rotation steps, each row followed by its count of steps:
The counts run from 0 to 563.
[ 84  85  98 123 124  91 126 137 122 146 133 123 104 132 113 122 146 103
 129  90 129 165 166 183 153 109 136 133 125 130 158 165 176 106 108 124
 173]	134
[136 124 125  85 167  97 155  85 110 129 142 106  89 159 139 144 116  94
 156 106  81 140 143 155 119 140  92 113 154 101 151 113  96  88 154 128
  88]	528
[118  88  77 131 173 153 117 116 131 101 152 157  75 114 105 168 138 110
 155 110 108 172 124 127 166 108 115 106 112 112 120 111 127 140  96 161
 110]	155
[150  96 108 109 149 107 117 133  89 161 147 136 129 176 106 160  81  77
 130  90 130  87 160 133 152 154 136 131 135 148 151 164 148 105 115 132
 147]	541
[135  92  96 121 164 154 128 120 146 109 165 151  60  94 113 128 120 125
 157 113  91 141 137 119 134 112 104  74  94 160 117  95  99 126 123 130
  90]	377
[118  42 126 130 138 103  96 158  98 105 149 125 122 155 134 120 148  89
 157  98 141 123 175 136 117 110 142  96 122 142 162 157 136  91 135 109
 138]	128
[159 108  97 113 163 133 159 129 126 122 131 174 160 113 134 116 121 147
 142 116  90 121 165 168 156 134 153  56 117 163 164 144  93 125 121 120
  89]	327
[ 98  86 119 113 142 121 142 124 166 111 156 137  93 115 169 111 133 103
 138 106 105 181 150 149 153 150 119  71 139 135 124 115 167  93  97 110
 117]	255
[ 92 156 126 114 192 148 168 136 123 124 140 128 147 149 112 137 109 111
  80  95  83 116 138 148 163 123 135 109 112 169 157 147  88  85 149 138
 103]	219
[110 114 100 100 162 161 123 141 143 134 109 109  80 141  81 140  81 100
 129  84 115 158 119 112 145 141  47 126 116 140 147 117 121 114 111 142
 141]	268
[116 120 110 136 178 158 126 155 119 121 158 174 162 155 118 163 159 106
 137 115  84 112 181 148 162 142 162 137 111 146 151 108 126 111 112  89
  87]	334
[ 87 134  80 127 113 142  82 128 110 107 124 109 109 159  78 113 126 122
 127  81 127 149 158 149 182  97 157 146 132 132 142 174 149 115 169 134
 111]	239
[133  99 105  91 163 132  91 128 144 130 133 110  77 119  83 100  98 157
 141  94 148 136 137  91 127 152 104  72 104 139 153 111 111 102 150 155
 120]	273
[110 118 104 148 135 151  92 143  95  97  90 120 140 173  97 135 111  87
 134  91 115 145 185 148 169 108 103 165 127 135 161 151 150 127 120 135
  99]	9
[116 133  95 100 159 155 142 139 128 137 152 121 108 151  77  84 125 147
 142 142 157 124 115 126 129  92 139  88  87 169 145 140 110  81 146 176
 120]	169
[129  71  74 136 144 173 105 151 112 150 136 138 114 138  89 129 142 140
 164 117 158 129 140 127 165 131 162  98 113 113 141 114 134 123 112 179
  87]	54
[108 118 106 124 127 158 117 148 171 138 166 160 100 120 102 126 102  74
 128  82  87 169 123 122 195 144 148 109 115 151  98 125 131  95 128 119
 117]	35
[153 128  79  77 148  79 116  93 128 149 162 121 123 156 107 143 126  73
 157 116 123 160 161 135 151 156 107 160 133  76 149 129 139  93 127 151
 143]	82
[112 152 120 128 175 143 159 147 135 118 136 161 162 156 121 115  94  93
  95 117 101 132 157 157 171 137 140 113 100 185 140 161 154  96  97 137
 116]	441
[111 175 112  99 186 134 129 133 128  97 110 156 154 165  77 160 146 114
 139 110  79 144 153 150 144 134 113 169 112 140 175 138 132 105 129  97
 127]	113
[ 97  80 143 134 174 113  95 150 111  86 107 118 137 139 116 169 153 109
 132  89 112 135 200 106 150 143 119 124 137 111 170 112  97 104 146 127
 103]	229
[106 143  93  84 172 113 142 130 123 136 117 118 104 158  53 124 138 152
 153 144 157 162 114 133 135 115 125 125 108 136 158 144 149  88 131 189
 153]	393
[148 102 135  90 149 105 121 128 137 140 166 120 121 162 128 146 145  85
 186 138 114 135 163 102 119 152 117 112 141 107 130  74 106  69 158 109
 102]	76
[131  87 106 118 164 132  96 152 139  99 147 161  91 139  66 173 131 119
 176 127 143 142 140  80 144 135 129 108 110 139 114 106 163 109 102 149
 147]	159
[ 86 142 145 107 190 105 163 146 143 113  97 135 125 135  92 150 108 128
  87  88  82 155 138 151 161 139 134 122 131 159 169 152 122  86 133 145
 132]	445
[118  89 126 124 183 119 155 149 106 119 102 163 143 136 124 183 159 138
 144 106  85 130 178 165 152 148 143 101 145 131 174 115 117 120  93 112
 109]	331
[128 117  96 134 181 139 155 135 110 141 142 175 150 126 117 169 158 125
 136 112  83 116 159 162 175 138 188 106 132 131 148 123 112 120 116 126
  87]	105
[147 160  98 108 116 115 124 133 115 133 146 137 129 148  73 160 106  83
 165 131  96 115 184  96 175 110 132 152 133 145 106 119 104 100 176 132
 118]	417
[130 130 127  96 136 139 156 160 130 137 131 134 147 144  78 100 135 138
 177 171 155 134 135 125 135  94 147  75 110 170 138 132  91  72 158 167
 125]	398
[ 95  85 123 119 150 138 118 162 161 140 146 146  83 126  97 175 120  82
 137  89  97 168 126 103 181 161 136 110 144 127 108  95 146  91 117 122
 142]	261
[130 125  83 104 154 109 156 120 102 115 155 145 154 156 109 172 140 121
 134 136 132 117 155 132 194 150 184  92 149 120 132 162 136 112 126 172
 140]	208
[ 86 106  84 131  87 161  97 151 106 112 118 113 111 159  72 128 131 119
 149  95 134 142 151 144 188  97 157 126 150 138 130 170 140 119 155 134
 119]	467
[109 122 102 116 171 162 142 144 117 145 148 114  86 160  69 100 110 127
 141 133 157 121 111 131 122  87 131  99  86 167 145 145 123  86 137 184
 121]	168
[ 97  98  71 112 118 110 116 139 130 115 154 129 148 145 129 100 164  96
 141 113 144 168 179 167 155 116 128 124 105 122 162 168 163 103 119 110
 169]	132
[135  82 104 118 164 156  94 136 138 129 146 109  77 130 109  99  83 123
 136  88 142 125 143 103 119 144  69  79  94 153 149 106 111 109 117 132
 110]	46
[110 114 133 114 193  95 127 121 134  96 111 130 139 115 124 155 146 137
 110  89  89 156 191 124 157 150 128 115 132 104 173 117  91 101 145 146
  97]	0
[125  74  95 140 144 173 125 159  99 168 130 125 122 163 104 125 143 126
 170 129 166 106 168 134 147 128 142 104 116 120 148 100 139 105 106 169
  83]	282
[115 100  83  97 157 145 134 144 108 151 123 100 142 162 112 109 163 155
 169 141 174 127 179 129 139 153 106 106 129  94 181  99 125 103 120 164
 121]	507
[ 86 164  81  95 140 162 149 153 124 180 119 116 127 180  70 121 157 145
 160 142 142 145 141 151 154 134 127 141 122 134 157 106 154  87 120 142
 126]	62
